In the rows, zero is written as 128.
Each path below is one point turned by a fixed rotation once a step. After each direction that follows a path, write how fast that rotation turns it, in degrees per step (0 if it stays still).
Each turn is a multiple of 5 degrees from 10 to 175, or 0.
Each row of a path follows its step; steps can be skipped.

step 0: [123 139 134 121 131 134 133 129 124 131 125 131 117 132 124 124 127 135
 126 127 129 120 127 124 125 131 130 130 121 132 128 144 135 131 137 132
 137 128 138 128 131 131 125 121 123 126 131 131 124 133 123 135 140 126
 134 136 126 119 132 130 129]
step 1: [130 128 132 120 120 115 122 129 123 128 126 135 120 128 127 125 124 138
 129 126 133 131 126 122 138 138 115 129 128 129 120 123 130 132 134 131
 131 134 130 126 131 134 135 121 128 128 130 130 123 139 133 131 118 133
 125 137 122 127 135 135 134]
step 2: [136 120 129 124 132 117 128 133 124 126 119 133 115 128 125 125 126 128
 132 127 141 131 126 121 126 128 130 134 124 124 124 124 123 129 137 127
 125 130 133 134 128 124 140 136 125 129 125 131 118 125 120 130 138 118
 136 124 133 132 134 127 129]
step 3: [131 128 135 124 133 133 120 131 129 124 129 121 127 124 121 125 117 133
 131 126 132 125 129 124 135 124 131 134 117 126 128 127 142 122 134 126
 126 131 127 123 124 135 128 123 115 131 135 139 118 127 131 129 123 130
 134 123 130 137 125 127 121]
step 4: [124 133 138 126 134 122 124 121 124 130 120 126 126 126 133 124 124 128
 126 130 125 127 126 128 134 128 130 135 128 139 135 134 129 129 134 131
 132 122 121 128 125 135 136 116 132 138 127 130 117 130 113 126 134 132
 134 132 132 122 136 132 122]
step 5: [122 132 128 117 123 118 128 121 123 137 129 128 121 128 124 131 123 128
 124 131 127 127 127 124 124 125 128 141 130 121 121 133 132 129 134 124
 121 140 135 129 130 140 130 124 123 126 128 125 117 138 128 124 132 133
 120 127 124 125 132 123 134]
step 6: [125 122 136 126 121 126 132 126 128 128 122 117 114 127 128 126 132 124
 121 125 133 133 123 132 137 130 121 134 119 121 133 115 130 134 139 135
 130 134 130 139 126 129 133 133 122 126 123 130 120 124 128 134 130 131
 132 132 122 124 129 130 125]
step 7: [132 126 140 123 142 131 123 126 120 139 125 122 128 138 126 131 124 131
 133 133 143 129 121 123 129 120 131 123 119 130 127 123 134 127 134 125
 130 133 131 131 125 123 129 123 123 127 133 130 126 136 127 139 134 131
 128 123 131 125 129 133 129]
step 8: [133 128 132 128 130 125 116 130 129 127 128 131 124 123 129 130 121 132
 121 124 124 122 124 119 139 128 131 130 122 122 120 134 129 130 138 136
 129 122 124 136 120 130 125 113 130 121 129 141 122 127 124 131 133 133
 126 133 135 117 129 129 132]
step 9: [128 128 129 126 124 123 136 132 127 137 125 131 116 138 121 124 130 131
 125 128 132 128 130 123 133 128 125 132 133 136 124 136 136 126 134 125
 130 126 136 124 119 138 135 124 124 129 135 131 121 119 119 133 134 128
 122 132 121 126 139 129 135]
[130 129 128 126 127 128 126 125 126 125 128 128 127 128 128 129 128 128
 128 129 128 128 127 127 130 127 130 128 129 126 128 128 130 128 127 126
 128 128 127 128 127 127 124 128 127 127 128 129 129 130 129 126 127 129
 127 129 124 132 128 129 129]	160

step 0: [137 132 132 122 126 134 121 117 123 123 130 128 127 130 124 121 129 125
 134 120 126 133 132 138 112 129 123 127 135 127 121 125 126 125 115 123
 123 126 134 128 138 132 120 124 127 137 124 129 124 120 126 135 133 135
 131 124 123 136 132 132 124]
step 1: [132 138 130 131 120 121 140 135 127 132 123 136 131 122 136 138 128 131
 129 121 120 127 125 119 120 132 132 129 128 128 126 124 132 128 136 119
 128 124 137 136 130 126 129 123 125 123 117 128 127 129 141 131 127 128
 140 134 128 132 131 129 135]
step 2: [118 126 128 123 124 124 136 131 133 128 122 124 134 127 122 129 130 116
 129 127 118 126 131 119 123 126 128 125 128 138 121 120 123 133 122 137
 124 127 113 123 134 123 129 118 134 134 134 132 123 133 127 120 139 127
 131 127 121 123 124 134 123]
step 3: [132 135 133 131 142 121 126 121 126 124 129 127 138 134 135 121 120 122
 127 122 132 129 135 127 121 127 130 137 129 121 131 117 134 140 124 127
 139 128 129 134 129 128 132 124 134 119 128 130 133 126 127 124 120 123
 123 125 126 121 136 131 119]
step 4: [130 126 136 128 126 124 126 131 126 128 130 137 122 126 127 121 126 126
 124 118 120 118 123 125 125 116 122 129 132 120 129 122 126 128 128 128
 131 133 130 125 115 125 125 126 119 130 130 118 127 124 128 128 130 135
 136 110 119 125 122 127 142]
step 5: [130 136 119 129 119 124 132 133 125 126 128 119 136 130 135 130 118 127
 128 120 131 134 128 139 128 131 135 120 125 132 124 128 128 128 126 117
 128 122 116 127 128 129 119 121 125 130 135 129 132 118 113 127 128 134
 138 128 125 136 130 130 129]
step 6: [127 124 134 132 122 137 129 134 128 132 133 138 143 123 128 128 121 129
 130 115 120 131 132 117 130 129 125 136 132 134 134 130 130 130 128 120
 127 126 136 134 131 129 126 133 135 116 129 130 127 137 122 122 139 132
 122 133 125 123 128 127 133]
step 7: [130 122 121 119 121 130 130 129 130 137 131 120 128 132 136 113 126 124
 128 131 128 120 126 134 126 140 123 126 126 124 124 119 129 132 121 133
 128 129 125 118 119 121 130 125 136 120 125 124 119 138 131 117 129 121
 129 126 127 131 130 131 133]
step 8: [131 127 130 126 134 125 123 128 120 130 131 118 126 129 133 127 118 115
 119 126 135 135 137 126 127 128 125 116 128 128 128 121 122 136 133 126
 136 130 138 134 134 128 126 143 125 138 129 133 137 128 128 126 129 127
 129 127 123 124 132 126 140]
step 9: [123 126 133 129 108 130 135 137 117 129 140 127 122 137 125 118 127 119
 137 123 133 127 129 127 131 125 136 134 134 126 131 137 125 120 132 127
 126 126 134 133 125 131 131 124 127 130 128 122 125 117 133 126 129 129
 130 122 122 124 132 130 125]
[129 129 130 126 128 126 127 129 128 125 129 128 128 129 127 130 131 127
 125 129 130 127 126 127 127 131 130 129 128 128 128 130 128 130 127 127
 128 129 127 126 126 127 129 128 126 126 129 126 127 129 128 129 131 127
 128 129 128 129 129 128 131]	125

step 0: [136 131 134 129 132 137 117 127 133 119 130 130 121 132 132 124 128 138
 126 130 123 128 128 129 131 129 136 128 127 121 124 125 125 131 140 123
 121 127 125 125 125 121 122 133 129 122 117 131 119 127 117 130 128 124
 126 126 118 133 127 132 130]
step 1: [139 137 138 131 131 122 123 134 130 137 128 130 119 134 121 121 121 133
 126 135 128 133 124 126 143 127 123 131 129 129 126 121 124 132 127 129
 125 131 127 123 133 127 128 133 120 122 128 121 128 119 120 123 126 122
 128 124 130 127 129 125 135]
step 2: [129 131 134 124 127 129 122 127 126 139 129 131 124 121 124 123 132 125
 125 125 135 126 123 128 132 127 128 133 135 134 126 127 132 128 130 127
 134 126 120 122 124 126 131 139 130 139 132 121 132 124 126 128 132 110
 132 128 119 130 138 134 129]
step 3: [119 138 129 117 133 124 127 138 129 133 125 130 127 133 131 130 137 129
 128 134 133 127 129 130 131 135 135 133 130 131 126 130 128 133 117 121
 133 134 119 130 129 136 125 127 138 136 126 125 127 130 132 130 130 124
 130 126 126 121 127 137 140]
step 4: [118 130 132 129 129 131 133 125 130 123 135 120 130 132 127 133 132 132
 134 120 130 120 133 128 139 122 122 122 132 128 130 140 129 128 122 128
 136 130 126 122 130 124 120 130 134 129 130 127 119 125 131 137 128 124
 140 123 128 118 121 134 132]
step 5: [129 127 129 132 127 137 128 128 130 126 129 138 124 138 140 133 127 131
 132 123 131 128 138 135 137 134 125 130 122 116 129 127 131 130 127 127
 132 129 121 137 124 116 124 136 130 125 127 131 119 129 125 133 135 133
 131 126 126 131 122 137 125]
step 6: [137 131 125 133 136 125 127 128 127 125 130 135 121 136 120 123 126 133
 132 122 138 137 133 121 129 127 125 121 130 120 131 125 127 123 131 125
 129 134 128 128 130 126 130 131 120 114 125 128 128 123 129 132 146 131
 131 121 129 130 128 132 135]
step 7: [134 124 125 138 122 120 126 137 127 124 135 132 125 127 125 118 122 130
 131 127 128 135 129 128 128 126 136 128 129 122 127 131 123 125 131 118
 127 129 130 125 126 121 139 137 129 133 124 131 137 127 121 130 132 113
 132 131 120 129 132 137 128]
step 8: [131 131 132 121 131 123 122 136 132 138 133 131 126 132 120 123 136 126
 126 137 124 128 127 127 130 140 135 124 128 126 130 132 114 135 129 129
 130 132 132 121 134 126 127 132 134 134 121 142 128 120 127 122 132 123
 124 130 123 130 128 130 134]
step 9: [127 129 131 128 125 129 128 131 126 138 127 128 131 129 121 124 123 126
 117 128 126 124 127 129 133 125 127 131 141 128 127 138 126 128 120 130
 135 129 127 121 134 127 121 129 124 130 131 132 116 120 126 130 127 115
 123 136 135 120 125 139 127]
[129 129 130 129 129 127 127 128 128 125 128 124 129 128 131 129 129 129
 126 127 132 129 129 129 128 129 130 127 127 128 131 127 128 128 128 130
 128 128 128 129 128 129 126 129 125 129 129 130 130 127 130 129 127 126
 126 129 129 128 129 128 128]	0

step 0: [130 123 121 122 140 121 127 123 130 132 123 140 125 130 120 122 129 136
 124 125 121 127 141 124 129 133 130 131 126 131 138 125 125 128 138 134
 126 132 129 131 139 120 133 128 138 126 123 128 132 127 124 139 116 131
 132 131 137 132 130 121 137]
step 1: [121 133 125 123 116 130 126 120 115 118 113 134 127 131 129 130 128 128
 126 131 134 130 136 125 133 124 130 130 127 128 119 138 131 127 122 122
 121 127 125 133 133 120 136 132 125 125 124 120 120 137 120 128 128 134
 137 133 128 139 126 129 131]
step 2: [127 129 125 116 122 122 128 141 115 122 136 124 130 132 114 123 121 129
 134 136 130 127 126 127 124 130 135 136 127 136 128 131 121 127 131 121
 133 129 132 128 133 126 127 123 128 126 124 143 121 130 132 128 136 124
 125 131 121 129 121 131 141]
step 3: [141 122 125 131 130 120 130 124 122 121 125 130 127 126 123 122 133 121
 127 133 131 132 136 133 133 137 128 128 130 124 140 123 119 136 138 124
 134 136 131 127 127 120 136 120 126 120 133 125 128 121 124 133 122 132
 120 133 135 135 133 117 132]
step 4: [129 138 135 128 135 132 124 123 125 119 112 135 133 128 132 127 133 129
 135 136 130 123 127 129 127 132 129 127 129 126 120 133 133 136 132 126
 119 139 121 131 134 124 138 140 125 116 124 130 127 135 122 117 126 125
 124 136 125 125 122 128 134]
step 5: [125 124 138 122 137 120 125 122 116 134 125 128 125 129 124 127 129 126
 130 127 132 128 134 125 121 118 126 137 126 145 126 121 121 126 127 122
 137 132 134 127 131 127 124 122 126 129 123 131 127 135 129 124 132 126
 124 135 129 119 126 135 147]
step 6: [133 129 116 136 120 123 130 134 119 122 136 134 122 130 133 122 130 128
 121 123 133 126 132 136 134 122 122 129 126 122 131 119 118 125 134 121
 129 146 123 124 130 132 131 127 126 121 132 120 131 136 121 128 122 135
 130 130 131 129 131 125 140]
step 7: [124 132 126 125 132 125 124 138 119 125 120 131 124 128 134 144 128 123
 125 130 132 129 128 131 132 124 134 123 132 127 119 132 135 140 138 138
 129 134 124 129 131 138 132 132 125 118 119 132 126 125 127 132 125 124
 122 136 115 134 125 129 135]
step 8: [127 121 130 117 136 122 130 126 132 133 122 132 124 138 118 126 127 128
 124 135 126 136 136 121 134 122 128 132 122 140 133 119 133 127 124 131
 142 133 128 134 127 123 126 129 130 117 122 132 137 134 130 126 120 124
 128 122 131 130 120 126 139]
step 9: [132 132 126 123 126 133 127 130 117 123 127 129 125 129 132 122 136 139
 115 124 131 124 141 125 127 119 133 136 121 119 130 138 123 135 123 130
 126 136 126 132 135 125 130 123 124 122 135 119 129 135 116 131 127 133
 132 123 136 133 126 129 133]
[125 129 130 126 130 129 128 127 128 129 128 128 127 128 126 127 129 127
 131 129 130 129 128 125 127 128 124 128 130 129 129 128 130 128 128 129
 127 128 124 130 130 129 128 129 128 128 129 127 128 128 127 129 126 130
 126 128 129 129 127 127 127]	95

step 0: [129 127 120 132 127 124 135 125 124 137 124 121 138 131 140 133 125 114
 125 131 124 132 135 120 125 129 130 128 133 122 123 130 131 123 133 133
 134 123 128 126 128 126 130 123 131 137 121 127 137 127 125 130 132 131
 128 131 125 122 130 115 133]
step 1: [134 123 124 134 136 128 125 122 133 124 126 141 128 126 118 134 126 137
 130 129 132 125 130 122 126 125 124 126 124 134 133 128 130 125 128 121
 135 134 135 125 132 127 127 121 130 120 120 117 136 122 125 120 126 126
 126 123 133 134 129 129 137]
step 2: [128 131 137 125 127 121 132 120 125 124 135 114 131 139 121 124 127 126
 127 121 130 119 125 132 129 132 121 121 126 122 129 132 122 134 126 125
 132 127 130 135 124 126 129 135 142 129 124 126 126 126 126 129 119 125
 120 132 129 128 126 126 121]
step 3: [135 127 127 129 127 121 130 131 130 134 138 123 128 135 127 126 129 127
 132 132 120 128 133 120 119 132 131 126 123 130 127 120 133 125 121 135
 131 121 127 126 135 117 130 123 124 132 130 126 116 134 137 123 131 128
 133 125 135 121 123 128 137]
step 4: [124 123 118 122 123 128 132 140 129 126 132 129 128 126 124 126 130 128
 127 126 133 120 129 134 133 116 130 133 121 129 125 127 125 118 128 123
 138 125 140 124 129 134 121 129 130 128 128 135 131 121 122 126 120 131
 137 125 135 128 131 135 129]
step 5: [132 137 130 134 129 117 124 128 137 122 129 129 116 137 129 124 119 123
 134 129 124 131 122 129 127 126 129 128 131 121 136 131 121 125 129 127
 124 122 130 132 118 131 128 130 127 126 132 119 124 122 123 139 137 127
 129 129 128 131 136 129 124]
step 6: [136 124 124 115 136 132 123 127 126 131 129 126 128 122 125 131 133 121
 132 132 124 125 131 133 132 123 130 122 137 135 118 133 135 133 121 124
 130 114 122 121 132 127 126 134 123 127 132 122 126 134 125 133 133 122
 127 125 127 127 120 127 128]
step 7: [121 131 127 135 130 133 121 129 127 134 129 122 122 124 131 131 127 134
 122 129 130 125 137 127 143 125 132 128 126 128 128 127 128 122 126 131
 136 127 128 131 132 129 137 116 134 125 129 132 131 130 128 139 123 133
 130 123 127 129 140 118 130]
step 8: [135 129 127 128 129 122 125 127 136 120 126 141 132 136 133 128 132 126
 121 127 140 126 120 126 121 133 123 137 132 126 118 133 120 130 128 124
 128 130 137 125 133 122 133 125 125 133 128 127 128 125 129 134 133 124
 120 124 123 128 133 120 128]
step 9: [119 130 129 129 136 131 120 127 125 126 134 123 132 129 125 126 122 127
 126 123 120 121 126 127 124 137 124 122 136 126 128 129 134 142 130 124
 131 130 129 122 133 135 113 125 130 118 130 129 125 129 129 131 123 123
 126 124 126 131 126 135 139]
[127 128 127 130 126 128 128 127 128 127 126 131 129 130 132 127 129 130
 129 128 128 127 128 127 131 127 127 130 126 129 127 128 129 126 126 125
 126 128 128 127 127 126 129 128 130 126 129 127 128 124 127 128 126 129
 130 127 128 128 127 128 129]	110
[129 125 127 129 127 127 130 130 131 127 127 129 128 128 127 127 127 129
 127 129 127 129 127 127 128 130 125 127 129 129 129 130 128 126 129 127
 128 128 130 128 129 130 128 127 127 130 127 129 130 127 128 128 127 127
 128 127 125 128 132 130 127]	100

step 0: [131 121 139 130 134 124 131 126 125 133 118 123 118 129 125 127 127 126
 133 123 131 128 133 136 132 119 124 129 121 128 130 128 128 125 116 133
 118 128 123 128 118 137 129 123 124 128 136 129 120 127 120 135 132 133
 134 130 135 123 119 132 131]
step 1: [135 116 141 127 130 131 124 123 126 131 121 134 130 135 128 132 123 125
 125 131 128 136 126 135 125 135 130 130 123 131 129 132 116 134 122 126
 132 133 142 131 124 125 133 136 129 121 124 121 123 128 121 128 130 129
 122 131 133 130 131 131 133]
step 2: [133 123 130 130 131 122 128 128 126 130 124 129 136 130 114 117 122 127
 132 130 135 138 119 132 119 122 126 128 126 122 121 134 131 132 126 121
 124 119 130 132 124 132 127 115 129 119 125 134 123 118 127 133 136 127
 128 126 127 124 125 131 127]
step 3: [131 127 130 121 140 125 131 124 122 134 119 125 132 131 128 126 123 127
 127 125 130 131 127 146 123 127 132 123 129 131 132 126 127 120 112 139
 130 129 127 122 125 127 132 122 126 124 135 127 132 126 134 133 127 133
 124 138 134 126 132 128 132]
step 4: [133 130 131 133 133 130 122 124 121 126 123 126 131 127 119 125 122 131
 129 132 128 137 135 131 130 133 124 125 124 127 126 132 121 131 123 125
 120 128 135 131 128 125 131 127 123 120 119 127 117 118 117 126 111 135
 130 136 129 123 133 120 128]
step 5: [126 120 132 130 132 134 124 124 121 127 129 132 129 125 119 115 122 133
 128 133 135 128 126 142 128 118 122 128 129 136 127 131 129 125 120 125
 130 126 125 136 122 130 117 125 129 126 126 131 126 122 129 125 133 122
 132 131 143 133 127 130 134]
step 6: [138 129 138 132 125 129 130 126 122 128 126 131 124 131 130 131 121 129
 125 124 127 131 126 138 126 136 129 115 120 136 128 120 133 128 118 136
 122 123 127 135 121 128 129 125 129 121 133 126 120 127 127 133 137 132
 125 136 124 123 132 120 137]
step 7: [127 122 133 134 132 134 131 123 125 140 119 135 135 135 129 118 120 126
 135 132 126 135 125 129 131 122 124 127 128 124 122 128 125 130 125 134
 124 126 134 135 119 123 136 127 129 121 126 122 122 126 123 133 119 129
 139 122 135 132 127 123 127]
step 8: [134 125 129 122 127 126 127 126 121 131 121 129 123 135 118 126 124 122
 131 132 136 125 121 142 122 132 123 122 123 139 132 129 133 134 119 127
 130 126 130 133 123 131 129 118 123 124 115 125 132 124 133 122 125 128
 128 123 130 130 126 137 132]
step 9: [138 131 130 131 122 126 126 127 120 131 126 127 135 123 132 122 126 128
 130 129 137 140 128 134 123 132 134 123 124 128 126 133 130 125 127 136
 131 123 128 125 126 137 128 119 119 115 133 121 121 134 124 131 128 134
 131 134 138 129 130 120 129]
[128 128 128 128 128 127 128 129 129 128 127 128 127 129 128 123 127 127
 126 127 129 127 130 128 128 128 127 130 130 128 127 128 128 125 128 128
 132 127 128 130 129 128 130 131 127 128 130 129 128 129 128 130 129 130
 129 126 131 129 128 128 126]	160
[130 131 129 127 127 126 127 129 127 130 127 129 127 129 130 129 132 128
 129 127 128 129 128 130 128 127 126 126 128 129 128 129 129 128 126 131
 127 127 128 127 130 131 129 130 129 131 128 130 127 129 129 127 129 128
 126 129 130 127 129 128 130]	130

step 0: [132 123 130 130 123 139 128 131 125 126 122 128 122 126 124 130 122 117
 131 130 131 124 130 121 135 134 130 132 137 139 134 128 124 135 133 123
 127 125 126 133 126 139 123 136 133 119 124 127 125 124 124 138 122 135
 126 121 131 132 129 134 126]
step 1: [122 123 127 111 131 127 126 125 131 130 123 133 132 131 120 137 124 121
 133 129 128 127 131 135 125 127 121 128 131 139 136 131 126 126 125 125
 128 124 122 121 120 128 123 125 123 132 127 131 125 123 125 134 117 130
 131 122 136 136 122 129 125]
step 2: [128 120 126 130 130 133 133 129 123 126 119 128 124 123 137 145 124 119
 132 129 124 117 127 125 128 133 127 127 128 138 130 122 123 134 125 127
 120 127 118 127 129 138 124 124 123 128 126 116 125 127 134 130 124 129
 129 130 128 131 124 122 128]
step 3: [129 123 121 126 130 139 124 124 132 120 120 121 131 131 123 134 124 129
 134 122 129 121 133 125 126 137 125 125 137 135 136 130 132 128 123 131
 126 126 125 127 124 123 127 132 125 120 121 131 117 135 124 133 126 125
 125 118 130 136 125 130 129]
step 4: [123 120 120 127 120 123 131 127 116 124 124 127 126 132 120 136 128 112
 134 129 132 123 122 127 125 139 130 130 127 132 130 127 121 123 125 127
 127 122 123 123 121 130 119 129 124 132 124 129 129 123 120 133 124 126
 132 128 130 125 124 124 136]
step 5: [126 124 128 128 126 126 124 126 128 124 113 123 121 131 129 131 128 129
 127 129 117 131 134 127 123 135 128 125 142 137 136 120 130 132 123 128
 128 118 122 125 127 127 131 125 129 121 123 123 124 120 132 124 119 131
 124 129 136 127 122 125 133]
step 6: [130 128 120 121 123 137 124 131 114 122 128 121 133 130 122 141 126 131
 124 130 130 125 127 116 130 134 126 123 125 139 135 126 135 129 133 130
 124 121 124 128 126 128 120 124 130 125 132 131 123 129 126 131 121 123
 133 127 133 126 120 125 128]
step 7: [127 130 133 120 121 129 133 121 120 128 117 132 123 128 130 132 129 120
 143 124 121 120 131 123 129 134 130 118 128 134 130 123 129 126 123 129
 137 117 130 120 130 127 126 129 128 118 130 131 129 126 121 129 122 125
 127 128 126 134 128 124 133]
step 8: [129 132 124 132 134 122 122 126 124 125 120 129 124 127 121 135 133 120
 135 122 130 124 126 124 125 131 127 126 128 139 141 131 134 134 127 130
 126 124 124 135 122 131 126 128 140 123 127 123 132 129 129 132 122 127
 128 128 140 123 118 124 126]
step 9: [125 134 126 125 122 141 134 121 122 134 124 129 129 126 126 137 127 124
 123 127 124 127 120 127 126 123 117 126 130 135 136 121 129 131 121 135
 130 119 126 124 123 126 124 122 128 122 126 126 129 127 123 131 117 123
 130 119 135 126 133 128 135]
[127 129 131 130 127 130 126 130 129 128 128 128 129 128 125 129 130 129
 129 131 131 127 128 128 128 126 129 127 129 125 130 128 127 128 125 126
 128 127 128 127 129 128 129 128 127 128 129 126 128 128 128 128 130 128
 129 131 127 127 129 129 125]	0
